In the rows, zero is written as 128.
Each run below is a few steps of one of 6 hidden systems, one row a step.
path 1, J, 8 rows:
[[ 84 110 143 127 113  95 131 166 172 112  94  69  71 125 126 163 140 125
   96 101]
 [ 91 116 163  96  94 169 106  98  99 143 163 150  66 112 136 130 121 105
  165 152]
 [122 140  78 142 121 108 154 176  96 169 132 132  85 124  92 186  89 118
   96 113]
 [171 123 106 114 122 187 108  96  82 121 146  84  99  88 164 141 157 140
  103 155]
 [149 160 117  96 109  82 145 131  85 190 124 138 142 164  84 130 175 135
  116 150]
 [214  94 142 159 130 139 123 101 103 111 137 116 151 154 143 165 109 171
  156 120]
 [150 169 127 127 149 143 171 103 142 130 139 178 204 102  82 108 159 116
  113 136]
 [146 105 169 141 133  95 136 132 187  85  87  77 149 150 128 145 164 153
  116 100]]
path 2, T:
[[147 123 156  75  80  97 103 136 100 183 150 100 118 162 171 140 165 143
  111 131]
 [153 113 130 166 142 138 130  83  87 134 133 174 133 158  87 146  95 143
  200 132]
 [186 145 106 137 135 144 170 171 147 105 147 134 175  88 133 138 103 127
   63 122]
 [123 133 142 113 141 130 110  72 139 120  97  83 152 129 134 107 225 143
  125 131]
 [129 111 196 109  91  78 133 155 153 125 132 163 131 185 111 113  98 127
  169 138]
 [ 99 122 120 176 160 163 137 101 155 131 146 156 154  93 134 174  95 117
  131  60]
 [108 144 116 116 136 143 148 154 162  67  95  96  95  85  97  93 152 110
   93 169]
 [ 89 116 164  83  85 103  94 128 124 180 140 101  94 152 172 148 160 127
  122 107]]
path 3, D, 8 rows:
[[109 115 130 109  99  58 104 184 124 155 111 108  99 188 154 121 104 134
  135 122]
 [115 118 100 162 148 174 107  91  87 138 157 174 118 120 142 132  69 121
  183 117]
 [133 167  58 132 151 124 154 181 138 118 117 121 148  93 120 106 119 113
   61 137]
 [128 116 119 105 124 125  72  98 102 142 116  75 122 149 196  98 177 147
  138 136]
 [138 143 123 126 122  88 137 142  98 157 132 190 152 181  90  98  91 127
  176 154]
 [161 115  96 178 167 153 125 128 143 104 137 124 177 107 174 148  88 143
  113  80]
 [ 94 163 118 101 147 135 125 109 152 109 105 127 156 108 123  51 189 111
  119 163]
 [121 104 154 120 107  58 101 167 145 143 112 110 128 198 166 119 111 145
  149 104]]
path 4, L:
[[107 104 117 184 170  99 117 118 157  90  70 113 142 166 114 122 114 144
  172  98]
 [100 132 147 125 131 150 131 154 179  93 154 175 156 101 159  82  76  96
  129 121]
 [ 42 134  94 151 156  97 116 135 161 140  80 101 113 130 126 132 148 115
  116  81]
 [ 87 114 137 104 101 142 102 162 128 103 144 138  65 121 158  86  72 104
  152 163]
 [ 84 155  58 135 139 105 118 150  97 201 133 136 120 130 140 148 111 115
  102  92]
 [147 121  78 126 129 158 105 144  84  92 117  88  66 110 144 100 107 130
  126 184]
 [143 161  94  89 120 108 109 137  89 193 154 140 171 145 171  93 153 129
  106 137]
 [177 112  85 164 155 116 107 115  87 102  89  96 126 168 126 114 119 163
  166 151]]
path 5, S, 8 rows:
[[155 105 179 115  97 166 131 139 145 109 187 165 136 107 169 136  68 120
  132 123]
 [ 82 158  83 160 166 129 155 109 135 150  97 125 129  99  73 164 162 115
  103  93]
 [144 100 177  87  84 136 116 157 147  81 134  84  72 119 160 117 128 130
  114 166]
 [ 95 144 132 126 120 119 133  91  96 213 152 176 137 142 100 169 142 119
  152  92]
 [181 108 101 154 128 142 145 167 115  73 115  95  82 113 112 150  78 142
  111 156]
 [121 158 133  86 118 159 121  92 117 176 166 137 161  91 161 124 190 116
   91 121]
 [156 109 139 143 123  82 137 130 117 112  77  93  97 177  71 152 151 156
  151 145]
 [172 120 166 113 106 168 130 118 127 133 196 174 169 109 173 134  89 125
  129 121]]
path 6, T:
[[ 69 139 179 112 118 116 146 124 164 115 121 181 120 135  73  94 129  97
  168 148]
 [ 94 103 132 154 126 123 130 158 166 125 128 103  97 111 152 189  87 122
  100  63]
 [ 78 141 119 112 129 183 124  99 116 106 129 131  69  75 108 102 146  98
  137 169]
 [125 125 122 103  87  84 132 182 103 172 127  92  68 148 126 174 122 128
   95 122]
 [150 112 116 138 126 189 103  71  63 136 160 141  98 114 140 146 111 135
  172 147]
 [187 158  88 122 119 109 174 170  98 147 133 136 139 126  78 145 125 132
   81 155]
 [191 107 140 125 130 153 100  75 107 122 135  87 158 134 178 140 174 163
  129 125]
 [156 148 164 114 118  97 163 126 132 132 128 182 177 164  64 103 141 128
  156 159]]
path 7, L, 8 rows:
[[117 104 165 144 106 107 137 147 147 159 155 152 123 147 136 196  78 127
  134  67]
 [101 139 108 152 145 186 156 107 127 105 130 137  86  63  78 163 123 104
  117 132]
 [117 138 157  68  80 111 134 162 142 147 137  91  95 113 143 137 171 117
   68 140]
 [121 109 142 122 108 129 103  79  67 174 136 131  80 159 114 166 141 141
  182 132]
 [201 139 112 128 109 136 171 164  95 135 160 156 132 114  93 162  84 131
   99 149]
 [165 133 119 126 140 164 128  79 119 127 125  81 149  92 144 157 201 146
   88 116]
 [160 128 188  91  99 102 138 113 129 116 120 140 138 167  87  95 172 137
  159 180]
 [167 101 163 158 126 116 137 113 137 145 149 150 172 158 137 190 100 152
  148  70]]
path 8, M, 8 rows:
[[ 84 102 148 111  90 113 117 176 146 123 129  96  43 123 147 154  98 114
  114 120]
 [ 78 131 113 123 117 176 112 100  86 171 166 157  75  96 133 154 105 102
  147 124]
 [155 139  70 113 111 134 130 166  70 143 129  99  65 111 118 141 115 127
   92 170]
 [171 128 114 106 115 157  92  84  60 170 164 119 135 133 179 130 153 147
  136 142]
 [192 145  95 131 131  95 145 132  76 149 117 143 153 172  84 119 131 152
  145 166]
 [211 117 131 148 145 137 128 113 135 107 141 124 208 136 167 131 127 161
  119 110]
 [131 152 139 136 159 105 151 101 163 106  93 144 195 142  80  89 181 133
  140 135]
 [132  98 187 136 122  91 133 153 202  84 108 110 155 155 146 131 122 141
  127  93]]
path 9, J (8 x 20):
[[ 98 161 104 124 148 197 141  96 127 124 153 160 134  56 119 108 140  95
  110 139]
 [120 126 124 111 111  69 130 178 144 131  83  63  95 154 123 142 162 138
   87 126]
 [132 106 165 113 104 165  94  70  88 148 169 156 108 140 154 127 120 130
  189 144]
 [142 156  73 155 143 105 173 175 117 147 123 159 138 123  71 155  86 118
   99 118]
 [165 113 130 120 134 176 105  95 132  92 130  69 135  92 188 127 173 144
   96 130]
 [104 156 148  93 113  77 141 122 120 171 113 160 142 173  73 101 173 120
  152 153]
 [179  81 149 169 128 132 124 134 134 100 139 126 132 149 154 174  63 155
  152  94]
 [103 171 106 125 154 172 156 101 143 123 139 168 163  67  97  97 154  96
  107 138]]
path 10, S:
[[117 127  55 188 172 134 127 131 101 116 102 140 111 132 103 132  73 128
  160 122]
 [128 151 102  88 121 146 113 165 138 114 144 113 139  93 187  62 132 110
   79 159]
 [ 91 131 115 126 140  84  93  95 104 170  88 109 126 182 127 113 179 141
  167 118]
 [173 109 133 131 115 122 123 164 111 101 147 165 135 159 142  91  49 135
  166 161]
 [109 157  59 156 177 140 123 114 127 153 125 139 187 103 154 117 133 123
  102  86]
 [123 123 136 111 131 110 109 139 152  68  80  86 111 145 129  60 161 133
  138 177]
 [102 125 161 113 113  92 104 125 133 179 152 173 169 176 167 112 110 125
  165  95]
 [120 121  75 191 172 136 134 138 125  85  95 141 117 126 101 120  67 128
  158 125]]
path 11, M:
[[ 98 121 132 162 143  65 139 138 154 160 100 138 153 177 104 169 120 137
  145  64]
 [126 112 142 151 144 177 137 134 170  51 135 148 123  86 132 102  73 112
  143 141]
 [ 64 160 119  96 122 110 137 143 159 163 119 110 125  99 129 131 182 102
   69 101]
 [ 96  87 150 130 112 126  85 119 116 107 110 101  54 157 145 125 106 133
  185 141]
 [119 151 114 113 107 134 148 159 105 183 182 190 125 109 122 148  75 101
  113 118]
 [141 127  54 157 160 159 112 115  90 111 100  71  92  99 138 141 141 141
  107 134]
 [154 143 154  64  90 126 112 124 100 154 160 142 144 145 159  75 160 127
  129 181]
 [150 119  96 169 147  82 124 124  99 167 105 125 148 184 113 169 115 157
  153  90]]
path 12, D (8 x 20):
[[171 106 121 151 140 124  98 118 103 114 133 149 164 175 166  94  78 152
  185 136]
 [122 161  91 149 170 129 142 129 153 130 132 176 214 115 133  89 115 115
  116 104]
 [111 121 118 136 155 107  99 134 171  80  81  84 154 143 175  72 151 138
  128 123]
 [ 75 129 155 106 117  99  99 129 144 148 137 171 148 167 156  69 109 112
  177 126]
 [ 86 117  88 182 162 114 123 158 149 112 107 145 128 138 135 127  53 120
  150  85]
 [ 81 143  87 119 145 169 103 139 141 108 138 126 118  79 183  71 113  98
  108 139]
 [ 76 142  76 115 129  74  97 163 109 170  97 103 100 164 146  97 135 122
  126 129]
 [145 111  92 142 128 141  91 133  75 137 149 149 112 150 171 103  57 134
  173 145]]

Which system made each of these runs?
path 13 (2 x 20):
[[134  98 165 129 130 113  93 103 163 123 119  89 166 154 195 131 161 153
  133  82]
 [ 87 137 162 129 133 115 142 114 152 110 119 190 138 146  72  80 115 107
  186 152]]

D
path 14, 2 rows:
[[ 94 152 152  90 110 173 130  87 119 174 176 161 130  83 135 138 166  99
  114 121]
 [140 117 131 126 106  80 146 158 113 131  91  87  72 161  73 172 145 144
  121 141]]

L
path 15 (2 x 20):
[[196  97 171 121  93 131 123 102  88 152 159 125 125 160 139 183 131 159
  148 123]
 [187 140 138 148 139 157 175  98 117 119 149 176 173 111  68 153 126 133
  135 139]]

T
path 16, 2 rows:
[[176 111 186 137 122 105 159 118 171 110 119 115 172 142 107 175 158 152
  112  96]
 [135 110 195 146 130 165 157  86 174  89 142 153 148 101 100 161 132 124
  144 105]]

S
path 17:
[[201 108 172 127 108 169 141 112 122 116 185 157 159 115 151 158  96 141
  131 126]
 [146 155 128 142 152 128 175  96 145 126 108 134 170 108  56 153 189 132
  105 121]]

T
path 18 (2 x 20):
[[107 172 109 128 161 125 157 105 151 125 100 144 179 107  74  93 189 113
  112 138]
 [133  91 179 117 106  87 105 157 173  96 109  82 122 167 176 121 127 148
  128 111]]

T
path 19:
[[143 138 158 128 118  74 159 121 126 178 123 158 165 175  70 165 152 141
  141 106]
 [186  95 160 165 141 173 148  99 146  64 135 131 144 108 117 158 104 147
  145 123]]

J
path 20, 2 rows:
[[141 102 195 100  85 103 131 136 155 129 126  81 104 143 140 173 168 143
  106 109]
 [117 122 170 128 114 155 140  74 103 154 157 183 111 130  79 166 123 119
  179 130]]

L
path 21, 2 rows:
[[132 149  99 123 157 132 109  97 114 110 103 133 168 140 129  47 168 133
  154 172]
 [145 122 137 128 131  66 112 159 154 128 109 129 185 189 165  86 117 145
  142 112]]

S
path 22, 2 rows:
[[110 130 132 143 148  80 113  97 121 167 106 159 176 192 114 111 142 141
  185 104]
 [158 111 116 163 149 136 130 163 153  64 125 145 152 128 148  94  52 133
  146 134]]

S
path 23, 2 rows:
[[170 100 168 153 143 143 139 100 174  65 105  87 152 121 126 153 159 154
  124 110]
 [103 139 205 103 108 117 160 106 178 122 132 162 152 125  77 127 170 111
  138 127]]

M
path 24, 2 rows:
[[150 159 101 105 137 102 126 166 143 128 128 135 196 135 164  60 135 127
   94 147]
 [112 111 122 153 161 106  87  85 136 117  87 107 159 173 154  92 156 151
  179 111]]

S
path 25, 2 rows:
[[191 113 151 108 100  84 111 142 105 156 141 121 163 190 165 124 126 160
  137 130]
 [149 135 104 175 174 150 132  77 113 124 128 178 189 135 103 115 113 135
  175 118]]

J
path 26:
[[155 128  97 103 118 151  85  93  55 151 136  99 103 135 163 105 159 144
  142 170]
 [190 139 108 116 113  90 128 142  70 176 144 153 158 180 121 122 116 149
  139 150]]

M
path 27, 2 rows:
[[173 100 198  98  84  93 130 154 156 112 131  93 125 160 150 151 144 151
  110 124]
 [124 123 152 158 142 162 143  63 117 146 153 184 150 119  89 169 121 125
  173 101]]

S
path 28, 2 rows:
[[151 105 106 167 159 162 113 138 154  71 127 101 146  99 188 125  83 138
  112 101]
 [ 64 171 116  90 133 120 119 116 139 153 118 145 145 117 125  64 183 100
  121 147]]

D
path 29 (2 x 20):
[[126 128 204  75  91 113 134 131 178 110 130 112 141 126 132 106 186 122
  105 144]
 [ 84 103 175 152 122 105 129  99 140 146 119 153 104 163  91 175 117 129
  186  89]]

J
